Each row has a name. After each piece below comes the name of the row it's from, unless a question asks for something else. Each question is about the rows just above it.

Columns, left to right: R H Y C L E B P Z
Neb: [161  63  86  63 167  89 117 150  95]
suzer: [161  93  86  84 169  92 116 147 100]
Golav: [161  93  93  84 169  92 116 147 100]
Difel: [161 140 127 125 155 119 106 132 117]
rubaz: [116 168  84  93 100  92  93 147 161]
Which column holds [116 106  93] top down?
B
[ 84  86  92  93 100 116 147 161 169] is which row reordered?
suzer
[ 93 161 116  84 100  92 147 169  93] is which row reordered?
Golav
Which row holds these entries in another order? [169  92 116 147 100 161  93  93  84]
Golav

Columns, left to right: G K D X F
zute: [124 160  98 176 173]
rad: [122 140 121 144 138]
tok: [124 160  98 176  53]
Loku: [124 161  98 177 174]
Dar: [ 53 160 103 143  53]
Meb: [ 53 103 160  53 142]
Tib: [122 124 139 147  46]
Kip: [123 156 104 169 165]
sope: [122 124 139 118 110]
negub: [ 67 151 162 136  63]
Nafa: [123 160  99 176 173]
tomev: [ 46 164 169 146  48]
Which row holds these entries in another order? [ 53  53 103 143 160]
Dar
Put [104 123 156 165 169] back in order: which row is it?
Kip
[169 118 136 176 146] is in which column, read top down?
X
Which column holds this, read top down? [160 103]
K

Columns, left to right: T M W U
Kuvo: [131  62 144  50]
Lizif: [ 61 144 131  49]
Sebi: [131  61  50 144]
Which column holds this, read top down? [131  50]
W
[ 62 144] is in which column, read top down?
M
[ 49  61 144 131] is which row reordered?
Lizif
Which row holds these entries in another order? [144 131  61  50]
Sebi
Put [ 50  61 131 144] back in order: which row is it?
Sebi

Columns, left to right: N J A V S
kupa: [127 126 140 129 129]
rupiz: [113 113 136  95 163]
lop: [119 118 142 132 118]
tuf: [ 92 143 203  87  86]
zir: [ 92 146 161 103 164]
Resi: [113 113 136 133 115]
nimo: [ 99 120 183 146 110]
zanal: [ 92 146 161 103 128]
Which column holds this, read top down? [146 113]
J
[163 118  86 164 115 110 128] is in which column, read top down?
S
Which row holds these entries in another order? [ 99 110 183 120 146]
nimo

Columns, left to right: Pezi Sabil Ler bove Memaf Peken tusa nezup Tup
bidi: [103 135  99 103 135 112 102 101 105]
Somo: [157 122 125 156 121 122 164 125 124]
Zopo: [120 133 198 121 136 179 119 195 188]
gop: [124 133 197 124 137 180 123 195 189]
torar: [156 123 123 155 122 122 164 124 123]
Which row holds these entries in another order? [123 124 124 133 137 180 189 195 197]
gop
Which row holds these entries in another order? [137 180 123 195 189 124 133 197 124]
gop
[195 195 124] is in which column, read top down?
nezup
[125 195 195 124] is in which column, read top down?
nezup

Columns, left to right: nale vuvo noso Kenub
Negil: [100 121 104  44]
vabif: [127 135 140 166]
milur: [157 168 113 135]
fum: [137 123 154 134]
Vili: [123 134 137 155]
Which column holds [157 137] top down?
nale
Which column holds this, read top down? [168 123]
vuvo
Which column holds this, read top down? [140 113 154 137]
noso
Put [134 123 137 154] back in order: which row is it?
fum
Put [123 134 137 154] back in order: which row is it?
fum

Columns, left to right: tis kosum bef Keker
Feli: [141  80 103  76]
kefiv: [104 141  80  76]
keri: [121 183 110  98]
mep: [120 167  76  61]
virat: [121 183 110 129]
bape: [121 183  96  98]
[ 76  98  61 129  98] is in which column, read top down?
Keker
[110  76] is in which column, read top down?
bef
Which column holds [141 104 121 120] top down?
tis
Which row holds these entries in another order? [ 76  80 104 141]
kefiv
Which row holds these entries in another order? [ 76 103  80 141]
Feli

Columns, left to right: kib Ziril baru Vozet Kag
fol: [138 154  64  63 155]
lugu: [149 115 128 125 117]
mivuk: [158 126  90  86 128]
nubab: [ 87 151 139 143 148]
Sobi: [139 148 142  87 151]
Zolu: [ 78 162 127 132 159]
sok: [137  64  63 155 154]
Which column holds [ 86 143  87 132] top down?
Vozet
[ 63 125  86 143  87 132] is in which column, read top down?
Vozet
Which column holds this, read top down? [117 128 148 151 159 154]
Kag
[ 64 154 138  63 155] is which row reordered?
fol
Put [143  87 148 139 151] back in order: which row is it?
nubab

Columns, left to right: Bote gon Kar rada dubo likal zunaf farar fasef
divi: [ 97 136  88  94 111 106 157 120 152]
todeb: [121 160 101 160 153 122 102 156 109]
ropo: [103 101 156 121 160 109 153 160 122]
Sezer: [ 66 146 139 106 156 118 132 137 156]
novo: [ 82 140  84 138 135 135 152 150 118]
Nelut: [132 118 156  65 139 156 137 146 106]
nupuz: [148 109 147 166 107 138 124  91 169]
Which row holds these entries in another order? [160 122 101 109 102 156 160 121 153]
todeb
Which column holds this, read top down? [102 153 132 152]
zunaf
Put [106 146 137 156 139  65 156 118 132] back in order: which row is it?
Nelut
Which column holds this, read top down? [ 88 101 156]
Kar

Columns, left to right: nodep Maba zemib Viti Fikef nono Bog larom geli
ravan: [162 140 117 151 138 128 170  99 150]
Lub: [140  99 117 150 138 174 126 109 161]
mobi: [112  80 110 112 122 174  97 142 132]
sos: [140  99 117 150 151 138 170 161 128]
Which column holds this, read top down? [162 140 112]
nodep
Which column holds [138 122 151] top down?
Fikef
Which column holds this, read top down? [128 174]
nono
[117 117 110] is in which column, read top down?
zemib
Put [128 151 117 150  99 170 140 138 161] back in order: which row is it?
sos

Columns, left to right: piz mel Gul Ledo
mazu: [138 141 143 143]
gusi: [ 69 150  53  59]
bem: [137 143 143 141]
[150 143] is in which column, read top down?
mel
Which column holds [138  69] top down?
piz
[ 53 143] is in which column, read top down?
Gul
Which column holds this, read top down? [ 69 137]
piz
[143 141 143 137] is which row reordered?
bem
Which column holds [ 59 141] top down?
Ledo

Columns, left to right: tegat Bugi zegi Fovot
kabe: [136 133 120  98]
Zosu: [159 139 126 119]
tovu: [134  98 120 136]
Bobot: [143 141 176 136]
gubev: [ 67 144 132  72]
firup: [140 176 143 136]
duz: [137 134 120 103]
Put [133 136  98 120] back in order: which row is it?
kabe
Which column holds [139  98 141 144 176] top down?
Bugi
Which column holds this, read top down? [176 132 143]
zegi
Put [176 143 136 140] back in order: which row is it?
firup
Which row holds these entries in another order? [136 143 176 140]
firup
[ 98 119 136] is in which column, read top down?
Fovot

Columns, left to right: gomoz Zek sevi val Zivim
bigof: [196  67 167 160 177]
bek: [165 101 174 105  72]
rus: [196  67 167 160  73]
niduk: [196  67 167 160 179]
Tata: [ 74 173 102 106 164]
Zop: [113 142 119 131 122]
Damul: [209  54 179 172  58]
Ran: [ 73 174 101 105 165]
Ges: [140 119 133 132 121]
[105 174  73 101 165] is which row reordered?
Ran
Which row holds these entries in another order? [ 72 101 105 165 174]
bek

